In the data rows, the value 128 means zero.
The table, row by row:
[  0 124  89 104 182 137 146 167]
[159 134  95 144 132 168 156  58]
[ 97 125 134  94 159  93 112 204]
[155 132  98 153 143 161 153  54]
[128 121 159 101 186 102 127 171]
[197 131 165 195 118 127  92  94]
[162 126 105 149 131 163 161  59]
[156 131 133 183  75 113  76 115]
[162 115  85 146  99 152 143  84]
[195  95 150 190  80 120  96 122]
[163 118  95 152  95 155 145  71]
[142  99 154  97 153  92 115 196]
[125 148 175 106 104 103 148 127]
[ 97 135 127 101 152  90 119 194]
[161 109  89 148  96 159 139  82]
[  0 132  99  94 188 131 142 157]
[121 167 139  56 102 111 151 156]
[130 147  70 149  89 154 135  86]
[119 141 171 122 106 100 139 125]
[187 123 165 188 109 134  89  87]
[117 155  71 142  93 152 139  87]
[161 141 101 155 140 165 154  54]
[107 133 137  94 160  90 111 196]
[125 165 138  65  96 114 145 154]
[ 21  95 109 106 175 137 146 160]
[130  95 155  99 143  92 115 200]
[121 116 103 193  94 146 138  60]
[165 160 101 129  75 119  77 149]
[ 14 100 113 104 175 132 149 154]
[156 143 106 149 129 172 164  52]
[122 171 147  64 105 113 156 167]
[165 161 109 135  80 133  76 148]
[126 137 169 112 104  97 131 129]
[191 147 131 147 111 142 103 110]
[121 110 163 117  72  91 136 151]
[196 151 139 137 108 147  97 121]
[168 135  98 152 134 167 158  58]
[159  99  90 142  94 159 149  89]
[137  88 154 107 148  93 112 196]
[ 20  99 154 148 212 138 154 110]
[126 138 169 110 104 102 140 132]
[155 134 102 146 131 174 153  65]
[118 151 177 121 102  98 136 134]
[ 27  97 151 155 213 136 147 112]
[ 95 188 115  56  69  97 137 175]
[160 104 100 152  98 152 147  82]
[128 146  69 140 103 155 146  87]
[201 142 138 135 112 144 106 122]
[101 137 128  97 150  87 117 197]
[126 145  70 144  99 156 149  78]
[ 15 122 128 103 213 144 147 126]
[188 149 134 145 113 132  96 121]
[131  64 185 143 148  86 116 169]
[111 141 171 116  97 101 142 127]
[198 153 142 140 113 138 102 112]
[124 148  63 146 101 152 150  85]
[125 117  96 191 100 143 136  63]
[202 117 134 140  73 132  86 143]
[ 82 182 114  68  66 103 135 177]
[159 116 134 200 131 157 159  34]
[ 23  59 140 160 175 118 141 129]
[ 16 120 123 105 214 150 152 131]
[104 130 134  93 161  94 112 199]
[137  89 156  92 147  99 116 189]
[ 28  99 119 106 175 142 143 160]
[156  83 115 197  90 150 144  57]
[163 105  93 141  96 153 152  76]
[161 164 102 134  75 134  86 141]
[119 168 144  59 102 113 147 151]
[132 121 156 102 191 109 129 172]
[133 125 166 101 187 115 131 173]
[  0 133  87 107 176 129 125 157]
[131  94 152 100 146  95 118 193]
[127 146  70 148  99 143 146  75]
[195 159 134 129 117 140 105 116]
[131  69 175 146 146  85 114 174]
[196 125 130 138  78 134  96 141]
[160 108  97 150 100 157 157  83]
[124 150  66 144 102 160 141  84]
[124 120 162  96 186 107 130 176]
[203 120 127 140  78 128  92 139]
[171 109  91 156  99 156 150  84]
[ 20  91 111 103 185 128 138 160]
Every row belongs to one group in each of 3 separate groupings. In each grouping, groups are numbered from 0 in the order they first appear among the rows asked about.
Some new rows, each followed by its group in each grouping, the grouping that moves the rows most first:
[112 148 177 114 102 103 145 131] 0 0 0
[121 146 178 114 114 106 135 132] 0 0 0
[105 108 153 145 156  82 107 172] 1 1 0
[132  92 151  97 147  88 122 200] 1 2 1
[132 116 170 101 193 106 132 175] 1 0 1
[195 145 132 142 105 135 101 112] 2 0 1
[161 111  90 141  96 158 147  84] 3 2 1
[  0 130  89 106 175 122 133 155] 4 1 1
[158 135 128 177  73 113  77 117] 2 1 0
[161 138 100 151 130 163 163  63] 3 0 1
[154 143  95 151 136 168 153  69] 3 0 1
[132 114 160 103 179 113 133 167] 1 0 1
[204 119 139 142  80 126  92 141] 2 2 1
[192 113 124 132  69 126  86 139] 2 2 1
[160 113  96 137  92 159 157  75] 3 2 1
[ 15  98 159 151 215 134 154 106] 4 0 0
[134 177 150  68 113 114 145 147] 0 0 1
[136 145 136  68  69 102 144 174] 0 2 1
[ 24 116 123 101 212 141 151 134] 4 0 1
[ 98 141 136  99 154  91 112 203] 1 1 1
[184 119 168 184 105 127  96  83] 2 0 0
[158 139 100 150 133 169 165  53] 3 0 1
[129 122 174  97 190  97 124 169] 1 0 1
[123 144  70 143  96 161 148  85] 3 1 1
[199 153 129 139 113 131  92 113] 2 0 1
[ 27 124 129 107 211 144 149 131] 4 0 1
[127 148  69 150 104 151 144  93] 3 1 1
[204 122 127 138  69 137  90 140] 2 2 1
[192 119 170 190 114 128  92  96] 2 0 0
[198 125 128 130  74 122  95 144] 2 2 1
[167 151 107 129  88 129  91 142] 2 1 1
[193 124 158 186 116 133  86  99] 2 0 0
[ 14 120 129 103 211 148 156 137] 4 0 1
[199 113 129 140  79 126  91 144] 2 2 1
[118 154  64 145  99 149 142  92] 3 1 1
[ 16  95 159 150 215 138 143 108] 4 0 0
[108 136 132  99 156  87 106 202] 1 1 1
[154 128  98 148 130 169 158  63] 3 0 1
[156 117 124 205 133 161 153  27] 3 0 0
[160 159 105 129  73 126  91 147] 2 1 1
[ 99 128 131 100 158  96 116 205] 1 1 1
[193 151 141 139 110 136 106 121] 2 0 1
[134 122 164 106 192 106 130 177] 1 0 1
[  0 128  88 104 177 132 127 158] 4 1 1
[ 21 125 127 106 213 145 149 132] 4 0 1
[202 129 134 135  78 129  93 139] 2 2 1
[ 95 172 120  63  65  95 129 182] 0 1 1
[131  95 191 147 185  92 120 148] 1 0 0
[151 117 137 197 134 149 150  32] 3 0 0
[194 118 131 136  80 125  96 139] 2 2 1
[124 146 133  61  67 107 138 187] 0 2 1
[157 112  92 155  99 156 155  82] 3 2 1
[135 123 154  99 190 109 130 168] 1 0 1
[ 24  94 156 163 213 137 146 101] 4 0 0
[ 26 123 132 105 212 150 146 132] 4 0 1
[122 167 148  62 109 115 145 154] 0 0 1
[185 152 136 132 117 136 102 122] 2 0 1
[ 89 180 112  66  67  98 134 183] 0 1 1
[192 121 166 185 115 128  96  95] 2 0 0
[142  96 153  94 148  94 117 197] 1 2 1
[131 117 161  97 190 109 125 174] 1 0 1
[190 151 140 141 117 137 101 114] 2 0 1
